[[106 109 143 159 156  61 184]
 [106 107 143 163 156  61 180]
 [106 119 143 134 156  36 192]
 [106 109 143 159 156  79 180]
 [106 103 143 159 153  79 179]]: 192

[[5876 6175 5808 4451 6111 5798 4806 5910 5838 5841]
 [6064 5338 6114 9394 5518 6363 8467 6132 6189 6164]
 [5839 6347 5744 3220 6111 5606 3851 5838 5798 5628]
 [5841 6422 5711 2860 6077 5526 3526 5811 5811 5554]
 [5907 6019 5811 4951 5739 5746 5044 5929 5998 5641]
 [6189 5565 6327 9575 5491 6124 8639 5942 6345 6272]
 [5949 5639 5986 7195 5848 6200 6914 6061 5950 6008]]: 5641

[[ 20  14  24  10  12   2  12  -1]
 [ 13  14  15  17  42   0  21  -6]
 [ 18  42   8   6 -18  20  19   7]
 [  8  27  -7  26  18  14  24  20]
 [ 19  43   7  10 -13  16  21   5]
 [ 14  13  12  20  23   4  16  10]
 [  6   7   2  20  18  18  12  29]
 [  9  49  -9   8 -30  37  21  26]]: 10

[[7782 5893 4102 4813 4873 1864 3534 3952]
 [7374 6213 3312 5267 4071 2704 4014 3695]
 [7227 6452 2964 5136 3443 3122 3938 3691]
 [6460 5614 4830 5047 4584 2792 3731 4592]
 [7237 6634 2567 4990 2611 3370 3911 3540]
 [5608 4114 4872 4251 4345 3430 3912 4290]
 [5833 4890 4833 4710 4484 3123 3913 4608]]: 3540

[[107 102  96  70  65 104  96]
 [ 95 107  90  86  20  98 113]
 [ 91 104 109 106 168  90 100]
 [106  85  91  96  57 107  97]
 [108 106 110 101   4  78  78]
 [ 91  78  84  76  51  94 129]
 [109 119  96  91  99 108  71]
 [101 106 121  99 226 109  46]]: 129
---
[[-51.4 -60.7  59.1  25.3  37.5  49.6 -19.3 -24.8]
 [ -6.8 -14.8 -33.3 -31.8 -66.7  55.3   0.6  69.2]
 [ -1.2  65.9  29.2  -9.6 -68.7  49.7  35.7 -35.5]
 [-18.0  36.0 -25.5  13.1  50.5 -56.4  26.3 -36.2]
 [-57.4  48.4  22.9  52.7  38.8 -14.8  -7.1 -41.2]
 [ 59.7 -44.5  13.1 -30.0   6.9 -22.0  56.4  33.0]
 [-67.6  46.5 -36.9   1.4  14.5 -43.9  43.0 -48.5]
 [-50.0 -68.4  12.8  -4.4 -53.0 -31.0  -6.7 -59.7]
 [ 51.4 -47.5  60.2 -61.8  33.3  -1.8 -35.7 -31.5]
 [ 61.6 -46.9  40.0 -10.1  63.1  32.5  -0.4  -4.7]] → -0.4

[[-82.9  62.2   6.7 -20.6  40.4 -13.7  48.3  -6.0  71.0]
 [ -6.1  28.8  -2.0  -8.0  28.1 -59.6  47.3 -18.5 -67.7]
 [-24.4  42.5  11.4 -60.8 -27.3  57.3  34.4 -78.9 -16.9]
 [ -6.1 -37.2  45.9 -37.1 -81.0  83.1  41.4  -8.7  46.6]
 [-35.3  10.3  56.6 -18.1 -20.0  50.3 -22.9  -8.5 -43.6]
 [  4.0 -48.7  78.7  83.0  18.7 -39.2 -22.8 -40.3  11.2]
 [ 13.1 -76.7 -13.7  -8.6  66.6 -28.6  42.0  33.8 -16.1]
 [ 58.7  28.2  50.4  34.1 -49.7  11.4 -45.4 -78.8  -4.4]
 [-77.5  44.4 -62.7 -45.5  19.6  76.8  13.0 -50.1  59.7]
 [-17.0   1.5 -40.8  39.3 -49.7   9.5 -17.3 -23.2  40.5]
 [  0.9 -66.2 -37.7  -0.9 -61.4  29.2  25.0  14.7   0.7]
 [ 46.7  42.3  21.5   2.8  54.1 -59.4  57.5 -16.0  63.3]] → -16.0

[[-17.7  12.7  12.6  15.7  13.8  19.2  12.5  10.4   9.1   8.0  12.4   9.0
    8.9  14.6]
 [-39.0  10.0   0.8  47.5   8.9  15.1  38.6   4.1   2.9  37.2  22.4  -4.4
   -6.8  39.9]
 [-14.4   8.7  22.4  -5.6   7.9   7.6 -11.6   9.2  11.2 -11.3   9.7  25.1
   11.4  -9.4]
 [-23.1 -40.1 -36.0  48.2 -30.5 -29.6  36.9 -39.6 -38.4  55.6 -18.9 -52.4
  -46.3  19.5]
 [ 32.9 -53.9 -55.0  -8.6 -47.7 -54.5   1.4 -47.9 -53.0  14.5 -53.9 -71.3
  -41.3 -20.6]] → -41.3

[[ 10.3   7.9  14.3  22.1   1.3 -85.0  -5.6  -7.9 -45.6 -26.2]
 [  6.3   4.7   8.7  13.8   1.1 -53.1  -3.6  -4.7 -28.3 -16.1]
 [  4.1  -0.2   2.4   6.3   1.1 -34.8  -2.0  -1.4 -18.8  -6.0]
 [ -6.8  -3.8  -7.6 -13.9  -2.1  55.7   4.3   4.5  29.6  15.2]
 [  6.1  -4.6  -0.4   6.6   2.8 -55.1  -2.8   0.0 -29.5  -3.9]
 [  4.2  -1.3   1.3   5.6   1.5 -35.2  -2.0  -0.8 -19.0  -4.6]
 [  4.2  -2.9   0.2   4.4   1.2 -37.5  -1.5  -0.1 -20.3  -3.1]
 [ -8.5   1.8  -3.6 -12.2  -2.9  73.6   4.2   2.3  39.5  10.9]
 [ -1.3   5.1   4.3   1.6  -1.8  12.1   0.6  -2.1   6.5  -4.7]
 [ -1.1  -7.3  -8.2  -7.1   1.6   7.7   0.7   4.0   4.0  11.4]] → 4.0

[[ 20.2  27.6 -20.6  28.3 -24.6 -28.7   1.9 -33.6  31.7  25.4  -4.6  11.2
   34.2 -13.8]
 [ 30.3 -66.3 -14.5  21.5   6.1   3.6  -2.7 -46.3  -2.5 -15.9  39.0 -34.2
   28.0   9.8]
 [-53.4 -25.2 -55.5 -19.9  30.3  28.5 -10.4  28.0  -1.6  41.9 -38.3 -22.5
  -26.8   1.8]
 [ 48.9  24.9  15.8  32.1 -11.0  57.0  -4.1   3.9 -50.0 -26.0  29.5   5.9
  -19.4 -24.6]
 [  8.9 -22.8 -37.9  25.4 -10.6 -26.9 -13.1 -67.0  19.9  -5.3   1.8 -19.4
   23.2  -1.4]
 [ 45.3 -47.1  11.4  36.9 -15.4  22.9  -3.7  -5.9 -28.6 -37.9  59.5 -11.1
  -10.9   2.0]] → -10.9

[[ 2.7  7.1 27.6  1.4  6.6  6.4 11.4 36.3  4.0 29.6 10.5]
 [16.5  4.4 17.2  2.2  8.1  8.7 38.1 16.5 11.9 16.6  3.2]
 [ 2.9  7.1 27.4  1.4  6.7  6.5 12.0 35.7  4.2 29.3 10.2]
 [65.0  0.4  1.5  0.9  2.1  2.8 54.7  0.8 14.0  1.2  0.1]
 [ 2.9  7.1 27.4  1.4  6.7  6.5 11.9 35.8  4.1 29.4 10.2]] → 29.4
